0: [144 104 113 158 115  91 154 176 128 127 152 130]
1: [119 133  87  93 141 105  94 115 114 157  93 104]
2: [ 89 115 131  82 175 160 120 158  26 159 120  83]
3: [137  79 106 200 110  89 139 142 178 142 134 154]
4: [111 109 138 157 119  89 142 146 139 146 134 189]
5: [140 111 118 160  87  83 150 110 224 104 118 149]
6: [129 154 194 119 106 152 137  88 187 107 136 108]
7: [136 137  70 110 145 112 122  97  84 138 102 148]
8: [106 109 113 147 163 137 143 107 125 105 136 149]
9: [ 65  99 146 102 185 162 129 138  39 146 153 131]
10: [113 153 183 122 158 180 144 156 114 109 135 140]
11: [ 66  91 154 125 157 146  92 105 144 157 131 147]
12: [ 68  92 141 105 185 140 115 144 105  96 141 151]
13: [121 167 164 116  92 145 122  79 132 141 152  95]
14: [139 205 182 107 160 159 148 195  25 146 137 163]
15: [ 71  81 121 127 163 146 101 109  69 192 126 119]
16: [ 98 137 156 153 141 166 148 118 123 158 147 160]
17: [ 92 114 149 131 128 145 111  94 137 158 138 132]
18: [142 140  86 107 153 145 115 161  76 159  89 122]
19: [169  77  43 242  68  71 191  89 151 120 140 175]
20: [176 165  82 102 116 110 139 133  61 139 108  96]
21: [123 150 135 106 130 167 131 131  53 152 129  82]
22: [179 176 151 132  87  93 160 219 104 113 117  75]
23: [125 127 125 148  98 139 133  69 155 144 134 108]
24: [161 146  85 115 133  91 160 142  32 115 112  97]
25: [103 112 100 145 146 140 105 121 138 178 112 206]
26: [111 120 112 125 168 147 142 129  99 103 137 146]
27: [ 98  87 116 189 101 123 131  29 194 148 158 164]
28: [132 126  90 124 163 133 123 172  69 158 109 155]
29: [ 90 108 150 104 152 156 108 139 124 143 137 126]
30: [129 126 132 109 121  75 180 154  88  67 149 134]
31: [128 147 155  54 154 150  92 183 117  60 112  47]
32: [131 214 169  38 189 154 114 211   0 140 106 109]
33: [112 157 184  62 164 162  97 180 115  94 141 107]
34: [103  95 120  83 192 133  97 172  67 113 118  90]
35: [ 83 128 215 117 135 170  88 120 203 154 123 139]
36: [126 157  92  93 169 124 126 117  43 139 102 151]
37: [108 154 180  92 114 160 116 116 144 129 130  83]
38: [147 165 124 111 109 114 119 119 142 142 116 129]
39: [157 143  84 147 112 103 146  62 120 128 140 161]
40: [101  95  86 150 147 121 122  65 140 119 135 141]
41: [104 136 196 121 118 173 102 133 171 128 117 118]
42: [168  88 112 147  78  79 134 169 176  90 110  73]
43: [137 125  89 147 105 110 115  77 217 143  86 155]
44: [174  93  50 227  65  75 188  97 139 113 148 162]
45: [ 90  58 117  69 187 126  66 157  94 135 142  85]
46: [103  92 128  61 179 135  81 158  92 134 128  70]
47: [162 137 155 128  73  92 153 155 206  66 121  97]
48: [167 165 147  87 109  93 151 198 129  80 104  86]
49: [ 99 151 126 110 156 135 104 141  85 165 114 173]
50: [103 129 186 115 127 172 103 140 176 124 105 106]
51: [ 68 108 156 108 172 133 106 139 112 115 140 151]
52: [133 157 180  95 134 159 128 138 146  77 114  85]
53: [122 153  95  95 189 132 125 139  12 150 106 153]
54: [111 117 168 144 105 151  96  90 238 130 109 134]
55: [143  69  82 147  95  73 122 144 187  99 113  93]
56: [182 187 184 147  39  98 193 165 195  69 138 128]
57: [176 164 126 132 103 106 153 125 134 115 144 157]
58: [ 87  99 133  85 165 130  97 134 112 130 155 129]
59: [172 141  95 143 129 134 124 146 119 155 104 115]
60: [ 98  88 103 101 187 128 101 117 129  85 120 120]
61: [114  93 123 184  95 132 126  49 178 153 164 154]
62: [ 96  87  97 116 173 126 117 115 136  90 119 138]
63: [168 160 151 130  87  96 166 190 130  94 135 119]

[116 192 240 150  90 177 147  66 197 133 156 168] 6 35
[122 179 182  68 173 148 145 194  64  70 152 118] 33 10
[104 136 170 146 106 131 116  68 250  98 132 155] 54 6
[134 157 191 118 108 147 146  87 190  99 135 116] 6 37
[190 185 125 126  79  77 165 108 145  93 113 115] 57 38
[123 149 154 151 125 162 152 101 101 133 141 138] 16 17
[147 149 140 159  92 100 140  98 220 113 136 202] 5 43
[159  89 145 178  83  69 136 191 180  93 140  90] 42 47
[105 178 128  87 164 159 109 157  61 173  93 172] 49 36
[164 142  52 120 127 124 132  94  87 147 118 142] 7 39
[125 189 200 137 125 167 181 113  97  94 152 166] 10 16
[134 164 144 113 115 168 141 132  59 147 128  80] 21 20
[ 76 131 217 104 142 175  93 125 190 158 123 138] 35 41
[154  87  96 218  84  92 160 139 198 133 134 160] 3 5
[127 187 202 134 122 170 179 108  99  91 160 146] 10 16
[113 137 147 156 146 148 155 122 152  90 140 160] 8 16
[172 160 145 121 128 144 126 177 106 143 113 112] 59 38
[167 131 150 125  72  81 153 160 213  59 125 103] 47 42
[108 110 107 140 145 139 104 128 146 170 112 204] 25 4
[114  92 136 128 134 133 110  82 207 113 138 136] 54 23
[134 120  54 157 122 120 111  63 174 163  93 180] 43 40
[210 131  94 196  41  91 185  80 255  95 143 144] 5 44
[135 115 126 137 140 144  94 177 136 161  98 126] 59 29
[165 159 122 141  97 106 160 116 132 112 144 180] 57 39
[110 108  54 102 166 120 112 100  81 152  92 151] 7 36
[130 160 153 113 121 165 132 150  58 158 149 101] 21 10
[121 184 228 152  94 167 146  61 204 133 160 160] 6 54
[112 140 120 103 136 153 132 113  45 143 118  84] 21 2
[136 138 118  91 145 139 136 138  75 107 135  91] 21 26
[120 187 235 153  85 164 141  67 219 135 157 154] 6 54
[128 115 136 153 102 143 132  76 163 136 138 114] 23 17
[170 152 159 129  58  87 156 166 195  82 109 105] 47 56
[118 154 174 120 151 172 140 158 122 104 120 137] 10 52
[106 123 152 153 121 104 155 142 101 142 144 183] 4 16
[ 92 112 140 129 133 145 103 103 108 170 163 135] 17 29
[172 166 157  90 100 105 148 200 140  92 114  87] 48 63
[121 138 150  49 164 149  89 175 110  76 105  52] 31 33
[ 77 111 165  99 156 168  92 160 131 128 120 121] 29 51
[130 157 159 106 151 153 157 155  76  92 152 139] 10 26
[130 116  87 144 114 112 107  89 204 146  84 143] 43 5
[146 131  73 146 119  98 134  59 119 135 127 162] 39 7
[121 114 113 164 143 138 144  94 133 106 145 160] 8 40
[157 129 118 183  72  81 162  98 215 117 117 161] 5 43
[154 151  86 120 117  87 130 104 138 129 101 123] 38 7
[133 155 121 118  97 109 111 105 171 138 105 131] 38 23
[102 102 106 167 135 132 127  64 147 145 138 143] 40 61
[130 115 100 153 100 133 125  61 100 149 150 107] 23 39
[167 131 149 131  65  86 148 158 216  78 118 105] 47 42
[170 144 104 138 124 134 119 143 118 167 102 119] 59 38
[118 140 156  79 135 139 109 122 148 116 147 106] 37 29
[140  70  93 208 114  94 122 152 174 153 142 158] 3 0
